In the data rows, zero lies at 4.5, halfway between 4 and 5.
One hidden rule gives every row of this table a label. Here are some rows, each with its label.
[6 4 3 4 3 5 3 4 4 3 7 4 5 2 5 6 4 5 4 3 5 5 5 7 6 3 5 4 5 5 6 4 5 5 3 6 4 6 4 3 4 5 5 3 6 3 5 4] 2
[5 3 5 6 4 4 8 4 2 5 5 6 4 5 5 5 4 3 6 5 3 2 7 5 4 6 4 5 4 5 3 5 6 2 4 2 7 6 4 4 3 5 5 5 5 6 4 6] 1
[5 5 4 3 4 4 4 5 5 4 6 4 6 5 4 3 6 7 3 4 5 6 3 4 6 4 5 4 6 4 4 4 2 3 4 7 4 4 5 6 4 4 4 4 6 4 5 2] 2
[4 9 4 5 5 3 2 4 7 5 3 5 4 3 6 2 3 5 1 4 6 7 5 4 2 3 5 4 7 3 7 5 4 5 7 6 1 3 3 6 9 3 6 4 3 4 6 5] 2
[8 6 8 3 3 6 2 3 9 7 5 7 2 6 0 3 5 2 1 2 8 8 8 5 2 3 2 2 7 8 4 7 6 4 8 8 2 0 5 2 4 7 5 9 1 1 4 5] 1
[4 6 3 3 7 4 6 4 4 6 1 3 5 5 6 5 5 4 4 7 5 3 5 2 2 8 4 6 3 3 4 4 5 3 6 1 5 5 4 6 6 3 5 4 2 6 4 4] 2
[5 3 6 6 5 5 5 4 3 4 6 7 3 5 3 7 4 3 6 4 5 3 7 6 4 5 3 4 3 6 4 5 6 5 4 4 7 5 4 3 5 6 4 5 4 5 2 6] 1
[6 1 7 3 3 6 4 6 4 3 6 6 2 6 3 6 5 2 7 2 4 4 3 6 6 4 5 3 2 7 2 7 4 9 3 5 9 4 5 2 3 7 3 5 6 4 4 4] 1
[2 6 4 4 5 7 4 6 5 3 4 4 5 4 5 5 5 6 3 6 3 6 4 3 4 4 7 4 5 3 5 4 2 4 5 6 5 4 5 6 6 3 4 4 5 5 6 2] 2
[5 4 5 5 6 4 5 4 6 6 2 2 5 7 1 3 7 4 5 4 2 5 4 3 4 6 4 5 4 5 3 5 4 4 5 5 5 2 7 4 2 4 4 7 3 5 6 7] 1
[6 7 3 7 2 6 3 3 5 4 7 9 3 2 5 5 1 5 4 3 6 5 5 6 2 2 4 4 4 4 8 5 6 8 5 5 2 5 2 4 7 5 7 3 4 3 3 7] 1
[2 5 2 6 6 5 5 5 4 4 4 4 8 5 6 3 6 8 3 5 5 5 3 3 6 5 5 5 4 2 5 2 3 0 5 5 2 6 5 7 6 2 5 3 6 6 5 5] 2
[6 6 5 8 2 6 2 4 5 5 8 4 3 1 4 5 3 6 3 3 7 6 4 8 4 1 4 2 8 6 6 5 5 7 4 7 3 4 3 4 4 7 6 6 6 2 2 4] 2
[3 5 2 7 5 7 5 4 3 4 5 3 5 4 6 4 3 7 5 4 7 4 4 5 6 4 5 5 6 4 6 3 4 5 2 5 4 7 4 5 5 5 6 2 7 4 4 4] 1
[6 5 6 6 6 3 5 3 6 7 3 5 5 5 3 3 5 4 3 5 6 5 6 3 4 5 2 5 4 6 4 5 5 4 7 5 3 3 5 3 5 4 4 6 2 5 5 5] 2
[6 5 4 7 2 5 4 4 6 4 7 6 4 2 4 3 3 4 4 4 6 6 3 7 5 3 4 3 6 6 5 5 5 5 4 7 3 5 3 3 5 6 6 3 6 2 2 3] 1
[3 4 2 3 9 5 9 5 2 5 1 3 6 6 7 5 6 7 7 7 3 1 7 1 4 8 5 8 4 2 2 3 4 3 5 0 7 6 6 6 5 1 3 3 4 8 7 9] 2
[4 3 5 3 5 6 6 5 3 6 4 5 5 4 3 5 5 5 6 3 6 4 4 3 5 6 3 6 1 5 4 4 5 3 4 4 5 5 6 4 2 6 4 4 5 5 5 5] 1
[5 5 3 7 4 2 5 6 4 2 5 4 4 2 6 4 3 4 4 7 3 4 3 6 5 3 7 5 5 3 4 4 4 6 3 4 4 6 5 4 4 3 4 2 6 5 4 5] 1
[5 6 3 6 3 4 5 5 4 3 5 5 4 3 6 4 2 4 4 5 4 4 5 5 4 3 6 5 4 3 6 4 5 4 3 4 4 6 3 6 6 4 5 3 5 4 4 5] 2
[3 6 3 8 2 5 3 5 4 3 6 7 4 3 6 6 3 4 4 4 6 4 4 6 4 3 5 5 6 3 7 5 5 5 3 5 4 6 3 5 7 4 5 2 5 4 5 3] 2
[9 6 9 8 0 3 0 2 9 5 9 5 0 1 0 2 1 1 2 0 7 9 7 9 3 0 2 0 6 9 8 9 6 9 6 9 1 0 2 0 5 9 7 8 4 0 1 0] 2
[4 5 2 7 4 4 6 4 3 4 4 3 6 2 6 6 3 8 3 5 7 4 4 4 5 4 4 5 6 4 6 3 5 5 3 5 3 6 3 5 6 4 6 0 6 4 1 6] 1
[5 3 7 4 3 2 6 4 5 6 5 4 4 6 2 6 5 2 6 2 5 4 5 5 5 5 2 4 4 7 4 5 7 5 5 5 5 4 5 3 2 6 4 6 4 4 3 6] 2
[3 5 4 6 2 5 4 5 5 3 7 6 4 3 4 6 3 7 4 3 5 5 2 7 6 2 5 3 5 6 6 4 4 6 3 6 3 5 4 5 4 7 5 3 7 2 4 4] 1
[6 3 6 7 4 3 5 4 4 4 6 6 3 2 3 6 4 3 7 4 6 3 8 5 4 4 3 4 3 6 4 6 6 8 4 4 6 5 4 2 4 6 4 6 4 4 3 5] 1
[5 2 3 3 3 8 5 6 2 2 5 3 6 6 6 9 6 8 6 4 4 4 3 5 8 5 7 5 3 3 4 3 2 4 1 4 6 7 6 5 2 4 3 0 9 5 7 4] 2
[6 5 5 2 6 4 5 4 6 6 3 7 5 7 3 2 6 5 4 3 5 5 5 2 4 5 3 5 5 6 3 5 5 5 6 5 4 3 6 5 4 4 5 6 2 5 4 4] 2
[3 5 4 5 7 6 5 4 4 7 0 3 7 6 4 6 6 5 5 5 7 4 5 1 4 7 4 7 5 4 3 3 5 2 6 3 4 4 6 7 5 3 4 4 2 7 5 7] 2
[4 6 4 5 3 5 4 4 6 4 6 6 3 3 6 4 2 2 4 4 4 6 4 7 3 2 6 4 4 5 7 5 5 7 4 6 3 5 3 3 7 4 6 5 4 3 5 5] 2
[6 6 5 5 4 5 2 4 6 5 6 3 5 4 4 1 5 6 2 2 3 7 5 4 5 3 4 2 7 5 5 5 3 5 6 7 3 3 4 5 6 5 6 4 5 3 6 4] 2
[5 2 6 4 4 7 5 5 3 4 4 4 4 5 4 6 4 4 6 6 3 3 6 6 4 6 4 5 3 5 3 5 6 4 4 2 7 5 4 3 4 5 5 6 5 5 4 5] 2
[3 4 4 3 5 7 3 6 5 4 5 2 6 6 4 4 7 5 4 3 3 6 2 4 7 4 6 4 3 3 3 3 1 2 4 5 5 4 6 5 2 3 3 5 7 5 6 3] 1
[2 5 3 7 4 6 5 5 3 3 5 4 6 4 7 4 4 6 5 6 4 4 3 5 7 4 5 5 4 3 4 2 4 4 2 4 5 7 5 7 3 4 5 1 7 5 4 4] 1
[5 6 5 5 2 3 3 4 5 3 6 4 3 3 6 3 2 2 4 6 2 5 6 7 4 2 5 4 6 5 7 5 5 5 4 5 3 5 3 6 6 5 5 4 5 3 4 3] 2
[6 3 6 4 4 4 5 4 3 5 5 4 3 3 6 5 4 3 6 5 5 3 4 6 4 6 3 5 6 5 4 5 7 5 4 3 7 5 4 3 4 6 4 5 4 5 3 7] 1
[4 7 4 6 5 5 2 4 7 6 6 6 5 3 3 4 4 5 2 4 8 7 4 5 4 3 3 3 6 5 7 5 4 4 6 7 1 4 3 4 5 5 7 4 4 3 3 1] 2
[5 5 5 4 6 5 6 4 5 6 2 3 5 6 3 3 6 4 4 4 6 5 6 3 4 6 4 5 2 5 4 4 5 4 6 4 4 3 6 5 3 3 4 4 2 5 4 6] 2
[4 5 5 3 6 3 5 4 5 5 3 6 4 6 4 5 5 4 5 5 4 3 7 4 3 6 5 5 3 4 3 5 6 2 6 3 6 4 5 5 4 3 4 5 2 5 6 7] 1
[4 5 3 5 4 6 3 5 4 3 6 4 4 4 7 4 3 6 4 6 4 4 4 6 5 3 6 5 4 3 6 4 4 4 3 4 4 6 4 5 6 4 4 3 6 4 7 2] 2
[3 3 5 2 5 2 6 4 2 7 4 6 6 5 4 4 5 6 6 3 6 3 5 3 5 6 2 6 3 5 4 4 6 3 5 4 5 5 5 3 3 6 4 4 4 6 3 6] 1
[6 3 6 5 5 4 6 4 3 5 5 7 3 3 2 7 4 3 5 5 4 3 5 5 4 5 3 5 3 5 4 5 7 4 5 3 6 5 4 2 5 6 5 6 4 4 5 5] 1
[3 4 3 6 4 3 5 5 3 4 5 4 6 3 5 7 3 4 3 4 5 4 1 5 6 4 5 5 3 4 6 2 4 4 3 5 5 7 4 5 5 5 5 4 7 4 5 3] 1
[5 7 4 5 5 3 1 4 7 4 5 6 4 4 5 0 4 3 2 8 2 7 6 4 3 3 5 4 7 4 7 5 3 6 6 6 2 3 3 6 9 3 6 4 3 4 6 6] 2
[6 4 6 3 4 6 3 5 7 4 5 5 2 7 3 6 5 3 6 3 5 5 3 5 4 5 5 4 4 6 3 7 5 4 5 4 6 2 5 5 2 6 3 9 3 4 5 3] 1
[4 3 4 5 6 5 7 4 2 7 3 4 6 4 5 7 5 6 6 4 6 3 5 3 5 7 3 7 5 4 5 3 6 3 5 3 5 6 5 4 3 5 5 5 4 6 4 4] 2
[6 4 6 5 5 3 4 4 7 5 4 5 2 4 4 0 5 1 4 6 5 5 5 4 3 5 3 4 4 5 4 7 5 5 7 4 5 2 4 4 4 5 5 8 2 4 4 4] 1
[5 7 4 5 3 6 2 5 7 4 5 6 4 4 6 1 4 6 2 7 3 7 3 4 3 3 6 3 7 3 5 5 3 5 6 6 2 3 4 5 8 3 4 6 4 4 7 1] 2
[3 3 5 4 6 3 7 5 2 6 4 3 6 5 4 7 6 6 6 3 5 3 4 3 6 6 3 6 3 5 3 4 6 4 4 3 5 6 6 3 3 5 5 5 4 5 2 6] 1
[7 2 7 6 5 1 5 5 4 5 5 5 2 5 4 8 5 2 7 3 4 4 4 7 4 4 4 4 3 6 4 6 7 5 4 4 7 4 4 1 3 7 4 5 5 4 4 3] 2
[4 4 4 5 6 4 8 4 2 6 3 6 7 4 4 3 6 5 5 5 3 1 4 3 5 7 2 7 5 4 4 3 6 2 4 2 4 7 5 5 4 3 4 4 4 6 3 9] 1
[6 1 8 3 3 4 3 5 5 4 7 5 1 5 2 2 5 2 6 3 4 4 5 7 5 4 4 3 3 8 4 7 6 7 4 5 6 3 4 1 3 8 4 8 5 3 5 1] 1
[5 3 3 4 4 8 5 6 4 1 5 3 4 5 8 8 4 6 6 6 0 4 5 6 6 4 8 5 4 3 5 4 2 5 2 4 6 6 5 6 5 4 3 1 7 5 5 5] 2
[5 5 6 4 5 4 4 3 7 6 3 4 4 6 3 7 6 4 4 2 6 6 5 3 3 5 3 4 5 7 3 6 5 2 7 6 3 2 6 4 4 5 4 4 2 4 5 3] 2
[6 3 6 7 4 1 5 4 4 6 5 4 5 6 3 4 5 4 6 3 5 4 4 4 5 5 3 5 3 6 3 5 6 2 5 4 5 5 5 3 4 6 4 5 4 5 3 6] 1
[5 5 4 7 2 4 5 4 4 4 7 4 5 2 5 4 3 6 5 5 5 5 1 6 5 3 4 4 4 4 6 3 5 4 3 6 4 6 3 6 5 5 6 1 6 4 6 4] 1
[8 5 7 3 4 4 3 3 8 7 4 4 3 7 2 3 6 5 4 2 7 7 5 5 3 4 3 3 4 7 4 6 5 6 7 6 4 1 6 3 5 5 5 7 2 3 4 5] 2
[4 4 6 8 4 2 6 4 3 5 5 5 4 3 4 5 3 5 6 5 3 3 5 5 4 5 3 5 2 5 4 5 8 5 4 2 6 5 4 3 4 6 4 5 4 5 3 6] 2
[1 5 2 3 7 8 6 6 3 3 3 2 8 5 6 5 6 6 3 4 4 5 0 1 7 6 6 5 4 2 4 2 1 2 3 5 6 6 6 9 5 2 3 3 7 6 6 6] 2
[1 4 3 0 6 5 3 7 5 1 3 4 6 6 6 3 7 6 4 6 2 6 2 3 6 5 9 5 4 1 4 4 0 5 3 4 6 5 6 7 5 2 2 4 6 6 9 4] 2
[6 3 6 2 3 2 6 5 2 4 5 3 3 5 4 7 4 4 7 2 3 3 6 6 4 6 4 5 6 5 3 5 6 4 4 3 6 5 4 2 3 6 5 4 5 5 3 5] 1
[3 5 4 6 7 5 6 4 4 5 2 4 5 6 6 5 4 3 6 8 5 2 6 3 3 6 4 7 3 3 3 4 6 3 5 2 5 5 5 7 5 3 4 4 3 7 5 6] 2
[3 3 4 5 5 3 8 4 1 5 4 9 5 4 6 7 3 2 5 7 4 1 6 4 4 7 3 7 6 3 4 4 7 2 4 1 6 7 4 3 5 4 4 4 4 7 2 8] 1
[2 3 5 6 7 3 7 4 2 6 3 5 6 5 3 5 5 6 5 2 6 3 3 3 5 6 3 6 4 5 4 3 7 3 5 3 4 6 5 3 4 4 4 3 4 6 2 4] 1
[4 5 6 4 5 3 4 4 6 7 3 3 4 7 2 3 6 5 4 3 7 6 5 3 3 5 3 5 4 6 3 5 5 4 6 5 4 3 5 4 5 5 4 6 2 4 2 3] 2
[6 3 6 5 5 4 6 5 4 4 5 2 3 4 3 3 4 3 6 4 5 3 4 5 4 5 3 5 3 6 3 6 6 6 4 3 6 5 4 3 4 6 4 7 5 5 4 6] 1
[7 4 7 5 4 4 6 4 4 5 5 6 2 5 3 6 4 2 7 3 5 3 7 6 4 5 3 4 5 6 4 6 6 5 4 3 7 4 4 1 5 6 5 6 4 4 4 5] 1
[6 3 7 5 3 1 4 4 4 5 5 4 2 4 2 6 3 2 6 3 3 3 5 7 4 5 3 4 3 7 4 6 7 4 4 4 6 4 4 0 4 7 4 6 4 4 3 3] 2
[8 5 6 5 0 6 1 4 6 3 8 5 2 3 1 4 4 2 4 0 3 7 5 9 6 1 4 1 4 8 6 6 4 7 3 8 4 3 4 2 6 8 6 5 7 0 5 1] 1
[3 6 4 0 4 7 2 6 7 2 5 4 4 5 5 6 6 4 3 6 0 7 4 5 5 2 8 3 5 3 4 5 1 5 4 6 5 3 5 6 5 3 3 6 6 4 7 1] 2
[3 3 5 5 5 4 7 4 2 5 4 6 4 4 4 6 4 4 6 3 6 1 8 5 4 6 3 6 4 4 4 4 6 4 4 2 6 6 4 3 2 5 4 5 4 6 1 7] 1
[3 4 4 7 3 5 4 4 5 3 7 7 4 3 4 4 3 6 4 4 6 5 3 7 5 3 4 3 6 5 6 4 5 5 3 6 4 5 3 2 4 6 6 4 6 3 2 5] 1
[3 5 2 5 4 8 5 5 4 3 4 3 5 3 7 5 3 5 5 7 3 4 6 5 5 4 7 5 6 2 5 4 3 5 3 4 5 6 4 5 5 4 4 2 6 5 6 6] 2
[4 5 5 2 5 3 5 4 5 7 3 5 5 7 3 5 6 4 4 4 7 5 7 3 4 6 3 5 5 5 4 4 5 3 7 5 4 3 6 3 4 4 4 6 2 5 5 5] 2
[5 3 6 2 4 4 5 5 4 6 6 4 4 5 3 8 6 4 5 1 6 5 6 5 5 5 3 4 2 7 4 5 6 5 5 5 4 4 6 3 4 6 4 6 5 4 3 2] 2
[5 3 5 1 5 6 6 5 5 5 2 3 5 7 5 6 7 3 6 5 4 5 3 2 5 6 5 6 2 4 2 4 2 3 5 4 6 4 7 6 1 3 2 4 4 6 6 7] 2
[4 6 2 5 6 6 5 5 4 4 4 1 7 4 5 3 6 5 3 4 6 5 2 3 5 5 5 5 5 2 5 3 3 2 5 5 4 6 5 6 4 3 5 5 6 5 6 2] 2
[4 5 4 5 3 6 4 4 4 4 6 5 4 2 4 4 3 4 3 4 6 5 3 6 5 3 4 3 4 5 6 4 5 5 4 6 3 5 4 4 5 6 6 3 6 3 4 5] 1
[5 5 4 7 2 9 4 5 4 4 6 4 5 2 5 5 3 6 4 3 6 5 2 6 6 3 5 4 4 5 6 3 5 6 3 5 3 6 4 4 6 5 6 3 7 3 3 4] 1
[2 3 3 5 6 1 8 4 0 5 2 6 6 4 6 5 3 8 7 6 4 0 5 3 4 8 3 8 3 2 4 2 7 2 4 0 6 8 4 6 4 3 5 3 4 8 2 9] 1
Which label does each new row get?
[3 4 1 6 4 5 8 5 2 3 3 5 7 3 8 5 4 7 4 5 6 3 2 4 6 6 5 6 6 2 6 2 5 4 3 4 3 8 4 6 5 3 5 2 7 6 4 5] ~ 1
[4 7 4 1 4 6 3 6 7 3 4 4 4 4 5 3 5 4 2 5 3 7 5 4 4 3 7 4 4 3 5 5 2 5 5 6 4 3 5 6 5 3 4 7 4 4 6 1] ~ 2
[7 5 6 4 5 2 4 4 6 6 3 1 4 7 3 4 6 4 4 4 4 6 4 3 4 5 3 4 4 6 3 5 5 3 6 5 4 2 6 4 4 5 4 7 2 4 5 4] ~ 2
[6 4 7 3 4 3 5 4 7 5 3 5 2 7 4 6 5 4 6 4 5 5 4 5 3 4 4 3 4 7 3 7 5 7 6 5 7 2 5 4 4 5 4 8 3 3 5 2] ~ 1
[7 4 5 4 5 4 3 5 6 5 3 3 4 7 4 5 7 4 6 4 4 6 5 3 4 5 4 5 5 6 3 5 3 5 6 4 5 2 7 4 3 4 4 6 3 4 5 4] ~ 2
[7 5 6 3 6 3 5 4 5 5 2 5 3 6 4 4 4 3 4 5 5 4 7 4 3 6 4 4 4 5 4 6 5 4 6 3 5 3 4 4 4 4 4 6 2 5 5 5] ~ 1
[4 3 5 2 6 4 6 5 4 6 2 3 6 8 4 5 7 3 6 4 5 4 4 2 5 6 5 6 2 4 2 4 3 1 5 4 6 3 8 6 2 3 3 5 4 6 6 6] ~ 1
[4 5 3 2 5 4 3 6 6 3 4 2 5 7 6 4 6 6 4 7 3 6 4 3 5 3 7 4 4 3 5 5 1 6 4 5 4 4 5 6 5 3 3 5 5 5 8 1] ~ 2
[6 3 6 5 4 4 5 4 3 5 5 6 3 4 4 6 4 4 7 4 3 3 4 6 4 5 3 5 4 5 4 5 7 5 5 3 7 5 4 3 4 6 5 4 4 5 2 6] ~ 1
[5 2 6 6 4 2 5 5 4 5 4 4 5 5 3 6 6 6 6 4 5 4 3 4 5 5 3 5 3 6 3 5 5 6 4 5 5 4 6 3 4 6 3 3 5 4 4 5] ~ 1
[5 5 5 5 2 5 2 5 7 4 6 2 5 4 2 3 5 6 3 4 7 8 3 5 5 3 5 2 6 5 5 5 2 8 5 7 3 3 5 6 5 5 5 7 5 3 4 3] ~ 2
[8 3 7 5 3 5 4 4 5 6 7 4 3 4 2 4 5 4 6 1 6 5 5 6 5 3 3 4 6 8 4 6 6 4 5 6 5 3 6 2 4 7 4 5 4 3 5 5] ~ 1
[3 5 3 6 4 6 4 4 4 4 5 5 4 2 7 4 2 5 4 5 2 4 6 6 4 3 6 5 6 3 7 4 5 4 4 4 4 6 3 6 7 4 5 4 5 5 5 4] ~ 2
[0 3 0 4 7 8 8 6 0 2 3 2 9 4 9 5 5 9 6 6 3 1 2 2 7 8 6 8 4 0 4 0 3 0 1 2 6 9 5 8 4 1 4 0 8 8 7 5] ~ 1
[6 9 4 6 4 2 1 3 7 6 5 8 4 4 4 2 3 3 0 6 7 7 8 6 1 2 4 3 8 4 7 6 4 5 7 6 1 3 2 6 9 4 6 5 2 3 4 5] ~ 2
[6 5 7 3 3 3 3 3 8 7 4 5 3 7 1 4 6 3 2 2 6 7 5 4 3 4 3 3 4 7 4 7 5 4 7 6 3 1 5 3 4 5 4 6 2 3 5 4] ~ 2
[3 5 3 4 4 5 5 4 4 3 6 3 5 3 6 3 3 5 5 3 4 4 2 6 5 4 4 4 6 4 6 3 5 4 3 5 3 6 4 5 4 5 5 2 6 4 3 6] ~ 1
[3 3 4 3 7 3 6 5 4 4 1 4 5 7 7 4 6 3 8 5 2 2 6 3 4 7 5 6 2 3 3 4 4 4 5 1 7 5 6 5 4 2 3 3 3 7 5 7] ~ 2
[3 8 5 4 4 5 2 4 7 5 3 7 4 4 5 1 3 6 0 5 5 7 6 5 2 3 5 4 8 3 7 5 4 5 7 6 2 4 3 5 8 3 6 5 3 4 5 5] ~ 2
[4 4 5 2 6 2 6 4 5 5 2 5 4 5 5 3 5 3 5 6 5 4 6 4 4 6 5 5 6 5 3 5 4 3 6 3 7 4 5 4 4 4 3 6 3 5 5 7] ~ 1
[3 4 3 1 9 5 8 5 3 5 2 3 6 8 8 5 6 6 6 8 1 1 5 1 5 9 5 8 5 2 2 3 4 1 4 1 7 6 6 6 3 1 3 6 4 8 7 7] ~ 2
[4 4 5 5 5 3 6 4 2 5 5 4 4 3 4 5 4 4 6 4 7 2 8 5 4 6 3 5 4 6 4 5 7 6 5 2 6 6 3 3 4 5 5 6 4 6 3 7] ~ 1
[5 8 4 4 3 4 2 4 7 6 3 6 4 3 5 3 3 5 1 6 7 7 5 4 2 3 5 4 6 3 7 5 4 5 7 6 1 3 3 7 8 3 6 4 3 4 4 2] ~ 2
[5 4 6 2 5 5 4 4 5 5 4 8 3 7 4 4 5 1 5 3 3 4 6 4 3 5 4 4 6 5 3 6 5 6 6 4 5 3 5 5 6 5 4 5 2 5 6 4] ~ 1
[5 5 4 5 5 4 3 4 4 4 6 5 5 3 4 4 3 8 4 5 6 5 3 6 6 3 4 4 5 4 6 4 5 7 3 6 3 6 4 4 4 5 5 3 6 3 4 3] ~ 1
[3 3 4 2 6 6 4 8 5 1 4 2 5 7 6 3 7 5 4 6 1 6 2 3 7 4 9 4 4 2 3 5 0 5 2 5 6 4 7 6 4 2 2 3 7 5 9 3] ~ 1
[5 2 6 4 4 3 5 5 3 4 4 6 3 4 4 5 5 5 7 5 5 3 6 7 5 5 4 4 3 6 3 6 5 4 3 3 7 5 4 2 3 6 4 4 5 5 3 4] ~ 1
[5 9 5 8 4 0 3 1 7 8 3 9 4 1 4 0 0 3 0 7 7 7 7 5 0 3 2 4 8 4 9 5 7 4 9 7 0 3 0 6 9 3 9 5 0 4 1 4] ~ 2
[6 4 6 6 5 5 5 4 4 7 4 3 5 5 2 5 5 6 5 2 4 4 3 4 4 6 2 5 4 6 4 5 7 4 5 5 5 4 5 4 2 6 5 3 4 4 3 8] ~ 1
[4 6 4 5 4 5 3 5 6 4 7 4 6 5 5 5 5 5 2 3 5 7 2 4 5 3 5 3 4 5 5 4 2 4 5 7 3 4 5 5 5 4 5 4 5 3 6 4] ~ 2
[4 4 3 4 7 1 7 5 4 6 1 4 7 7 5 6 7 3 5 4 4 3 4 1 5 8 5 7 5 4 2 3 4 0 5 3 4 5 6 6 3 2 4 4 3 7 6 6] ~ 1
[2 4 2 4 7 5 5 6 4 3 3 2 8 6 6 4 7 9 4 8 4 5 2 2 7 6 6 6 4 2 4 2 1 3 3 4 5 6 6 9 4 2 3 3 7 6 7 3] ~ 2
[5 5 6 5 7 3 4 3 7 8 4 7 4 6 2 3 5 3 4 5 9 6 7 4 3 5 3 4 7 6 4 5 5 3 7 6 4 2 5 5 4 5 5 6 2 4 5 4] ~ 2
[3 4 5 1 6 4 5 5 4 4 3 6 4 8 5 5 6 3 6 6 2 3 6 4 4 7 5 6 2 3 3 5 4 4 5 2 5 4 5 4 3 3 3 5 3 6 6 6] ~ 2
[6 3 7 5 4 4 5 4 4 5 5 7 2 4 3 7 4 2 6 4 4 3 6 6 4 4 3 4 2 7 4 6 7 6 4 4 6 4 4 2 3 7 4 5 4 4 3 3] ~ 1
[7 5 4 6 1 5 4 4 5 4 7 5 4 4 4 4 3 6 3 3 7 5 5 8 5 3 4 3 7 6 6 4 5 6 3 6 3 5 3 5 5 6 6 5 6 3 4 5] ~ 1
[3 5 4 4 3 5 4 4 5 4 7 5 5 2 4 7 4 4 4 4 6 5 2 7 5 3 5 3 6 5 6 4 5 7 4 5 3 5 3 4 6 6 6 3 7 3 2 4] ~ 1
[3 4 3 1 5 7 4 7 5 2 5 1 7 6 4 4 7 7 4 5 3 5 2 2 8 5 7 4 4 3 4 3 0 5 3 6 6 5 7 7 3 3 3 3 7 5 8 3] ~ 1
[4 3 3 5 3 7 4 5 3 3 6 4 5 2 6 6 4 6 5 5 4 4 4 6 7 3 5 4 4 5 5 4 4 5 2 5 4 5 5 5 4 5 5 3 8 3 4 3] ~ 2
[6 4 7 2 5 4 4 4 6 5 3 3 2 6 3 2 5 1 6 5 5 5 8 4 3 5 4 4 4 6 3 6 5 6 6 4 6 2 4 3 3 5 4 7 2 4 4 5] ~ 1
[4 3 5 3 5 3 6 5 2 5 4 5 4 4 5 7 4 4 8 5 3 2 6 5 4 7 4 6 5 4 3 4 6 4 3 2 6 6 4 4 4 5 4 5 5 6 3 6] ~ 1
[5 6 5 8 4 3 2 4 6 3 7 5 3 2 6 4 3 4 4 3 4 6 4 7 4 2 5 3 5 4 7 5 5 6 4 6 4 4 3 5 5 5 6 5 5 3 4 2] ~ 1
[3 3 4 7 5 2 7 4 2 5 4 3 5 7 6 6 4 4 6 6 3 1 5 3 4 6 3 7 3 3 3 4 6 6 4 2 7 7 4 5 4 5 4 5 4 6 4 7] ~ 2
[7 4 7 6 3 3 4 4 3 5 4 2 3 4 4 5 3 4 5 4 4 3 6 6 4 5 3 4 4 6 5 6 7 7 5 4 6 4 3 2 3 6 5 4 4 4 2 4] ~ 1
[4 4 4 7 3 6 3 4 4 4 7 5 5 2 4 6 3 4 3 3 4 5 1 6 6 3 5 3 4 5 5 4 5 4 3 6 4 5 4 4 5 5 6 3 6 3 4 4] ~ 1
[5 8 4 3 6 5 3 4 6 5 3 2 5 3 6 1 3 4 1 8 6 6 5 3 2 4 5 5 6 2 7 5 4 4 7 5 2 4 3 7 7 3 5 5 3 5 5 3] ~ 2
[4 5 3 4 4 5 4 5 5 3 6 6 4 3 6 3 3 5 5 7 1 5 6 5 4 3 6 4 5 3 6 5 4 5 3 5 4 6 4 5 6 4 5 7 6 4 5 5] ~ 2
[5 3 4 2 7 6 6 5 5 6 2 3 6 6 4 8 7 5 6 6 6 4 7 2 5 6 5 6 4 5 2 4 4 4 5 4 5 4 7 5 1 3 3 6 3 6 5 5] ~ 2
[1 6 1 5 7 7 4 5 3 5 3 3 8 5 7 5 6 7 4 6 5 4 1 2 6 6 6 6 5 2 4 2 1 2 4 4 4 6 5 8 6 2 4 2 6 7 6 5] ~ 2
[5 5 3 5 5 6 5 6 4 2 5 3 4 4 8 4 4 3 5 8 2 4 3 5 5 3 7 5 4 3 6 4 3 5 3 4 5 6 4 7 4 3 4 6 6 4 6 3] ~ 2
[2 5 1 3 4 3 6 6 3 1 4 5 5 4 8 6 4 5 6 9 3 3 5 4 6 4 7 6 3 2 5 3 3 6 2 3 6 7 4 6 4 2 3 3 7 6 5 5] ~ 2
[5 6 5 5 4 6 1 4 6 4 5 4 5 3 2 4 4 5 3 2 7 8 4 6 5 4 4 2 7 6 6 5 3 5 6 8 1 3 4 4 7 5 6 5 5 3 5 3] ~ 2
